X: 4 groups of rows, each row roughly a mix of its group's hidden directions
X (143 x 10)
[[-33  13  36  18  23 -16  39   0 -36  -8]
 [ 18 -32   1 -56  -8 -29  -8  17   8 -26]
 [  5 -10  17  13   2 -60 -30 -30 -19  11]
 [-15  49 -27 -20 -20  30  -6 -29  11 -22]
 [-10 -39  20  21 -52 -25  -4 -15  20  -3]
 [ 35  17 -11 -47  18  18  33  20  23  -7]
 [  1  15  -2  69  12   5  -7 -15 -23  23]
 [ 13 -10 -11 -33 -28 -34 -51   7 -12 -14]
 [ -8 -19  37 -21  41 -30 -20 -25  -1 -25]
 [  2  -5 -10  15  -3  -6 -13 -55  -8 -54]
 [ 13 -23  31 -16   4 -63 -17 -16   6   8]
 [ 13  25  11 -46  11 -21   3 -41  35  -3]
 [ 15 -23 -19 -59 -20   5 -22  19   5 -25]
 [-16 -34  27  49   4 -20 -10 -36  -1 -13]
 [-25  -1 -29   5 -31 -11 -56  -7 -28   3]
 [ 28  27 -17  -4 -58 -15 -19 -24  13  -1]
 [ -7  -4 -20  37  18  34  -1 -22 -29 -43]
 [-17 -37 -12 -14 -55  15 -31  -9  -1  11]
 [ -7   1 -17 -43   8   0 -31  38  10 -42]
 [ -3  18  12  12  50 -12  37  -7 -10  42]
 [ 21 -14 -15 -55 -19  27  -3  19   1 -33]
 [ 27  -8  22  14 -37 -44 -32   3  25   6]
 [ -4  -5  -4  56  29   0 -12  18 -29  33]
 [ -8  -7  -8 -37   0  37  56  21  -2  -5]
 [-30   7 -41  -2  16  36  31 -17   4  33]
 [-26  14 -42  11 -12 -10 -44 -26 -30  -4]
 [-33   5  -1 -64  -5  16   5  14  13 -25]
 [-49 -14   4  -8 -38  11   7   4  36  30]
 [-13  15  16 -41  12  25  48  20  24  -6]
 [ 39   0  -3 -19 -36  -4 -46  -4  -6 -34]
 [ -3 -24  21  12  38 -14  26 -52  18   1]
 [ -2   8  -7 -69  -3  18  25 -14  14  16]
 [ 35   3 -30  18  21 -19 -41  35  16  -2]
 [-26 -26   7 -21  28   9  33  24  32  34]
 [ 19 -38   2   9  11 -42   6  18 -47 -16]
 [-17  -9   6 -38  32  38  19  31  28  -6]
 [ -4   7  -2  -1 -18 -47 -53 -28 -11 -13]
 [-11  29  18  59  -2  29  28  -9   6   8]
 [  3  18  17 -51  -6 -36 -28 -19 -12 -25]
 [ -6 -22 -27  33 -16  56  17   5  16 -13]
 [ 57   6 -15  10  32 -27 -28  -2 -18  -7]
 [-36  34  -9  43  23   1 -13  17  26  23]
 [ 10 -26   7 -55   8 -12 -30  -3  21 -34]
 [-24 -11   7 -20 -21  33  49   7  17  33]
 [ -4  -6  -2  73  -2  -2  -6 -18 -18  18]
 [-11  17  -7   9 -23 -41   6 -60  10   5]
 [-14  20  19  38   3  24  29 -40 -30  14]
 [-22 -15 -19 -30 -24  38  -3  44 -20 -15]
 [-28  -5 -16  36  35 -32 -29 -26 -19  -5]
 [-15 -17 -13  30 -31  17  44   6 -33  24]
 [  0  14 -34 -16   2  28 -32  46  23 -21]
 [ 36  17 -22  46   5 -12 -35 -16 -15  21]
 [ 13 -11   5  -8  51  34  30  32  21   6]
 [ 26  -4  32   7 -32 -15 -24  43 -29 -16]
 [ 13   1   5  71  13 -24  -7   4   5  22]
 [ 19  27  11   2 -20 -42 -33  31  -4  33]
 [  5 -16  -9 -13 -24  13  10  55 -46  -2]
 [ -5   6  13  36   6 -17   8 -49 -22  41]
 [-17 -27  16 -45  12 -30 -28  15 -21 -26]
 [ 35 -37 -12  15 -29  -6 -12  39  32   3]
 [ -2  10 -13 -38 -57 -14   3 -19 -31  -7]
 [ 12  33 -25 -47   8  40  -7   2  -5 -27]
 [ -8  47   7 -17   0  20  11   3 -58  -7]
 [ 37  -1 -13 -40  -8  32  31  24  25  -7]
 [  3 -12   7 -45  25  -5 -27  32   5 -43]
 [-26   5 -47  13   8  24  24 -30  15  33]
 [ -4   2  21  58   7 -16   7 -35 -29  17]
 [ 17  -8 -20  46   1 -11 -55  12 -17 -10]
 [ -5  15  17  53  10  -2  21 -36 -18  31]
 [-10 -17  -5 -49  18  41   2  -9  -3 -40]
 [ 11  35   6 -44  30  -3  39  -1  14  23]
 [ 19  20  15   2  54  13  27 -10  40  -2]
 [ 11  16  20 -24 -33  10  -1  24   3 -58]
 [-11 -46  18 -32 -26 -17 -20  35  -9  15]
 [-18 -32 -26 -17  -4  -6  13 -49  40  -7]
 [-18 -20  48  18 -50  20 -15  -3   7  -4]
 [ -4  29  28 -29 -23 -26 -32 -19 -11 -36]
 [-21 -39  34   6 -33 -20   2  34 -18 -20]
 [ -4   0  -5  17 -15  16  52 -21   3  50]
 [-35  17 -20 -37   4   8 -35 -29  27  19]
 [-13   8 -40 -17 -19  56  13  20 -13  12]
 [ -9  -1  42   7 -31 -28 -17   9   4 -49]
 [-17 -22  -9 -37  -9  29  36  40  18  -9]
 [ 33  -5  10  13 -26  14 -36  53  -5   9]
 [-48 -18  42  -9 -12 -18  30   8   7 -24]
 [-55 -17 -12 -36 -35   7  16  -4 -14   6]
 [ -7 -35  15  -1  68  12  -2  -8   4 -12]
 [-72 -29  16  -1  -1  -2  11   5   3  -6]
 [ 20   7  -5 -15 -16   5 -56 -23   3 -43]
 [ 31 -47   6 -31 -41  -1   4 -16 -18  -8]
 [ -1   5   2  45 -43 -18 -42   7 -20  -1]
 [  2 -13  -4 -26  32  -7  14  35  39  41]
 [ -6 -39 -29  24  19  30  29  27   3  27]
 [ 10  23  42  40   2   8 -15   3  46  -7]
 [ 34 -25  16 -23 -25 -34 -30  18   5 -31]
 [ 23 -22 -13 -59 -25   5  12   3  26  20]
 [  4 -21  21 -37  38  19  17  34  31   3]
 [-10   3  12  69  -1  20  16  17   5  23]
 [-18  -9  14  55  -2 -27 -24 -26 -28  10]
 [ -3 -12   5  18 -44 -21 -54   6 -15 -23]
 [ 37  -4 -11 -48  11   3   2  30   4 -40]
 [ 19  -2   1  47  -4 -33 -18 -45  -2  20]
 [ 46 -17 -27  -2  -1  -6 -37  37   7 -23]
 [ 48   7   2  36   1  21  39  10  -1  27]
 [ 11  23   2 -11 -10   2  -5   5 -63 -41]
 [-24   9  12 -11 -34  32  16  28 -11  48]
 [-14  18  12  48 -46 -16  20   7  -7  26]
 [-22  -8   0 -59 -19  19  13  24  24 -22]
 [-45   0  23 -29 -25  13  35  -7   3  33]
 [ 26 -18  30 -41 -22  -4 -36  19  19 -21]
 [ -4  18 -16  46 -47  36  -8   2  -6 -14]
 [-18   3 -34   1 -43  18 -34  16 -36 -11]
 [  1 -39   3 -42  20   1 -33   2   9 -40]
 [ -6   7 -23 -49 -18  39 -28  28   4 -10]
 [ 28  12  32   5 -30 -30 -24  42 -10  16]
 [ 13   4  37 -20  36 -14  28 -16  45   1]
 [  9   5   3 -56 -11  -2 -36  -2   6 -43]
 [  8  27 -19  38  20 -33  -5 -47  14   2]
 [  5 -13  27 -48 -14 -26  12  46  -6  11]
 [ -7   7  23 -56  18 -16  45 -12   5  -5]
 [  4  34 -27   0   6  14  33  31 -17  45]
 [-20 -41   2  -9 -17   4   9  -5  55  30]
 [ 55  -1  25  39  -5 -20  29   5 -10   1]
 [ 17 -12  52   5  20  -6 -32   4  24 -36]
 [-33  13  -8 -13  18  35  16 -41  30  24]
 [ 13  27  -7  -5 -12  31 -10  26 -58 -17]
 [  8   6  -8 -45 -16  33  28 -36  -3  30]
 [-16  37 -35  15  -7  58  -7  -2   7   3]
 [-10 -14  -8 -17 -59  17  -4  34  16 -26]
 [ 22  12  38 -12  -6 -23 -35 -21  -1 -45]
 [ -3 -10   3 -32 -41   6 -32   6  11 -50]
 [-40   9  22  36  18   2  26 -34  20  24]
 [ 19  14 -36 -39   3  25 -10  34  36   3]
 [  6 -41 -20 -33  24 -17  17  32  31  11]
 [ -7 -18  -6  63  30   1  15  25   6  19]
 [  5 -10 -16 -47  25  30  28  31  24   3]
 [  1  24   6  66  19   4   8 -19 -12  24]
 [  6  52 -31 -11  -1   9 -11 -49  -4   8]
 [-15  -6  30 -63 -25 -13  19  13 -10   2]
 [ 14   2  36  -8  16 -19  62 -22  -4   7]
 [  1  12  23  43  -2 -36 -11 -43  18  19]
 [ 50  -1  -8  14 -19 -19  34 -17 -25  31]
 [  3 -33  32   3  31 -42 -37  13   6   7]]
the one row of each list that fits no group (the others fit one group, some only roughly)
    j_533: [  3   6  -2  -9  47 -11  39 -44  -1  23]
    j_342: [ 27 -12 -27 -27   0 -29 -47   4  13 -31]
    j_798: [ 38   9  48  -6 -13   7   6  23  35 -24]
    j_77: [-20  -2 -31 -25 -14  30  35  27 -22  30]
    j_899: [-23 -25   4 -51 -38   3  11   1  33   7]
    j_659: [ 36  -3 -10 -47  18   2 -34  -3  21 -31]
    j_539: [-39 -13 -12   7 -35  44  27  20  -8  16]
    j_738: [ 54  25 -22  40  25  14  -1   6  -5   0]
    j_477: [ -2 -36  -4 -10  -6  56 -12  40  10   2]
    j_961: [-16 -50  14 -17 -45 -28 -11  -5  10  13]
    j_928: [-26  15  13 -38  29 -37  17  19  34  -3]
  j_342
    j_72: [-11  30 -15 -32  -3  52  21  25   3 -21]
    j_274: [ -3  -9   2  51   0 -45 -35   7   9  20]
    j_6: [ 36 -24 -18 -57   0 -11 -20   7  -7 -19]
    j_623: [ 14 -10  25 -27  52 -17   5  24  35  -2]
    j_103: [-12 -26  17 -51   3 -42   1  28 -14   5]
    j_226: [  7 -46 -12 -11   4  34 -12   4  52   1]
    j_632: [17 38 -5 -8 15 44 47 -8  3 14]
    j_176: [ 23 -12 -27 -45 -21  36  34   6   7   7]
    j_393: [ 42 -26 -19  10 -19   8 -44   0 -32 -14]
    j_863: [ -2 -50  19   0 -33 -44  -5  -7  10  20]
    j_144: [-12   4  -4  33  32  49  -5 -21  36   8]
  j_176
    j_83: [ 12 -13  -5 -20  49 -21   4 -54   0   0]
    j_925: [ -9   2 -11  17 -67  15 -12   1 -21  27]
    j_85: [ 14 -15 -17  30 -37  15 -25  37 -35  11]
    j_135: [-35 -11  35  33   4 -41   2 -27 -13  15]
    j_22: [ 21  12  36  35 -44 -20 -28  -2 -14  -2]
    j_366: [ 13  19 -21 -52  38 -21  13  21  11  13]
    j_693: [ -6 -15   0  28  38 -51  -7 -25  23  13]
    j_879: [ 14  14 -19   3  10 -48 -22  -9 -39  36]
    j_711: [-30  -3 -13 -22   7   5  27 -30  43  38]
    j_893: [-20 -18   8   4 -23 -58   4 -36 -23   3]
  j_693
    j_455: [  6  -8   4   9 -51 -23 -36 -13 -12  40]
    j_78: [ -8 -43  -6  33 -36  -2 -36  25   6 -13]
    j_545: [  6  18  -8  62 -24   8  -2 -39   4   9]
    j_473: [ 39  -9  -2 -40 -12  35  41 -13   2   9]
    j_203: [-18 -48  25  -6 -11   2  44  -4 -29  17]
    j_841: [ -5 -23   5  66 -19 -19 -13  -8   2  23]
    j_212: [-12  -2  -5 -10  17  48  17  40   1  42]
    j_498: [ -6 -17  15  49 -45  -1  -9  -5  24  29]
    j_612: [  1 -37 -14 -36  48 -11 -16  24 -19  -4]
    j_327: [ -1 -62  11 -25   4 -25 -14  13  27 -10]
  j_203
    j_662: [-23  31 -17  -5 -13  43  14 -25 -41 -15]
    j_787: [-30  -8 -18 -18 -13  -7  44  10   6  51]
    j_905: [ -6 -20 -18  -3 -71 -17 -17  -2   9  -8]
    j_665: [ 42 -20 -18  -6 -10 -26 -15  20 -50  -4]
    j_603: [ -8  -5  43  -6 -15 -48 -29  32 -10   2]
    j_968: [ -9   9 -21 -22 -17  17  51  38  -2  27]
    j_641: [ 32 -25  -3  23   4 -34 -50 -10  15  16]
    j_508: [ -5  45   2  30  14  11  32  16 -27  35]
    j_954: [ -9  27 -53  -4 -14  20   6 -44  -8  16]
    j_293: [-38   4 -18  22   4  -3  20 -10  -5  60]
    j_104: [-25 -29  15  40 -10 -50 -18  12  11  -2]
    j_73: [ 21 -29   4  13 -15 -56   1  29  23  20]
    j_334: [-33  20   1  18  24  -7  22 -57  15   7]
  j_293
    j_510: [-18  34 -16 -48  12  29   3 -32 -11  17]
    j_20: [ 24   0  10   3  64  10  21   9  15 -30]
    j_774: [ 10 -13 -15  15  18 -23  11 -68  -9  10]
    j_594: [ -3 -16 -30  28 -16  19 -33  21 -27  42]
    j_157: [ -8   8 -10  16  52 -18 -31 -39 -23  -5]
    j_535: [ 18 -12 -35 -22 -25  39 -27   8   9 -37]
    j_761: [ 48  27 -36   5 -16  28  27  -1 -18  -4]
    j_735: [ 26 -20  16   7 -15 -34 -23 -21  11 -51]
    j_584: [  0  17 -26  17 -17  50 -26 -26 -18 -27]
    j_426: [ 13  13 -39 -18  14  44  34  17 -21 -18]
    j_328: [ -1 -25  -1  34 -45 -34   5  12   6  36]
  j_157
    j_499: [ -6  -5 -13 -23  -7 -43 -36 -24 -29 -34]
    j_550: [ 50   0 -21  -6  10 -11  10  19  40  35]
    j_696: [-29 -13 -14  17   1  38  51  27 -14   7]
    j_162: [ 24   7   0 -37  -7  -5   1  46 -29 -39]
    j_654: [ 15 -10  17 -12 -17 -50 -20 -35  26 -25]
    j_30: [-16  -8 -23   3  40  -5  33 -12  43  30]
    j_181: [-15  20  41  21  45   7  18  28   7  22]
    j_886: [ -3   5  31  33   9 -16  48 -28   1  32]
    j_842: [-41  14  -3  -8  41 -12 -22 -15  12 -43]
    j_438: [ 41  16   3  16 -40 -28 -29  26 -18   5]
    j_949: [ -6 -62  16  13  27 -25   4 -26   8   1]
    j_976: [ 14 -23  19   1  43 -40   2  26  36   6]
    j_112: [ -9 -36   5 -17 -46  -4   4 -25  14  43]
  j_162
    j_253: [ 11 -32  33  -1  41 -29  38  13   1  -8]
    j_415: [-18 -46  14 -24  -9  22  -3  14  13 -49]
    j_529: [  3 -19 -30  -8   2  27 -37  51 -20  -5]
    j_17: [-31  22  -6  16 -61  14  -9 -12  -9 -24]
    j_844: [ -2 -21  32 -15 -29   8  58 -18  12   5]
    j_267: [ 28 -33   5  64  16  -8   6  -2  12   1]
    j_191: [-21  18  -2  -5 -41  46  23  16   4 -33]
    j_204: [  5   1  28  -9  -6 -32 -63  -2  -8 -22]
    j_978: [ -7  -9 -36  -4 -22  -6 -47   1  24  41]
    j_556: [ -2 -22 -15 -29   5  10  63  -5 -16  25]
    j_38: [  8 -17 -36  21  16  10 -41  31 -37  -8]
  j_267
    j_159: [  3  22  -1  14 -50  12 -48  12  -3 -27]
    j_5: [-12 -35 -18 -41  10  -1  20  -8 -12 -49]
    j_64: [  3 -31  12 -42 -36   6  33   8  32   8]
    j_962: [ 14 -22 -13  13   7 -43 -46   3 -38  -6]
    j_858: [  2  21 -20  32   8  53  20   1  16  33]
    j_515: [ -3 -17  11  50  23 -33   6  -1 -16  40]
    j_855: [-17  18   5  16 -72  18  -8  -1  -2  -7]
    j_482: [-28 -10 -20  -3 -44  34  22   6  -9  39]
    j_826: [  7  12 -28  59 -30  23 -13 -20  -7  -3]
    j_359: [ 17 -20  10 -26 -13 -45 -14 -31  34 -21]
    j_391: [ -7 -38  11 -31  -1  22  -5   3  32 -49]
    j_81: [ 51  -6  -8 -51  -3 -10 -23  -9  12 -17]
  j_81
    j_737: [ 13 -23  -3 -19 -26 -48 -23  -1 -42 -14]
    j_827: [ -8   7 -21  49   6 -14 -24   0  20  48]
    j_916: [ 40 -23 -20  -9  -5  -8 -40  -1  -3 -47]
    j_895: [  7  47  21  48 -19  -2 -16 -14 -25   5]
    j_131: [ 32  -2  12 -23  12   2  44  48  20   8]
    j_733: [ 35 -21   2  -7 -16 -11 -44 -12  12 -48]
    j_802: [-17 -11  11 -44  37 -11 -18 -15 -28 -34]
    j_945: [ 11  -3  60 -14 -12 -35 -18  -6  30   5]
    j_198: [  4 -16 -62   6  -9  43   7   4 -10  15]
    j_46: [ 19 -30 -19 -14  37  -2  12  47  21  22]
    j_625: [ -7 -40  15   3  -8 -33 -19  34  -9 -43]
    j_885: [ -1  15   0  43  30 -25 -37 -14 -36  -9]
    j_765: [ 17   0 -26  -3 -19  -9 -55 -30 -22 -26]
    j_951: [ -2 -13 -27  17  -7 -25 -66   7   1  14]
  j_131
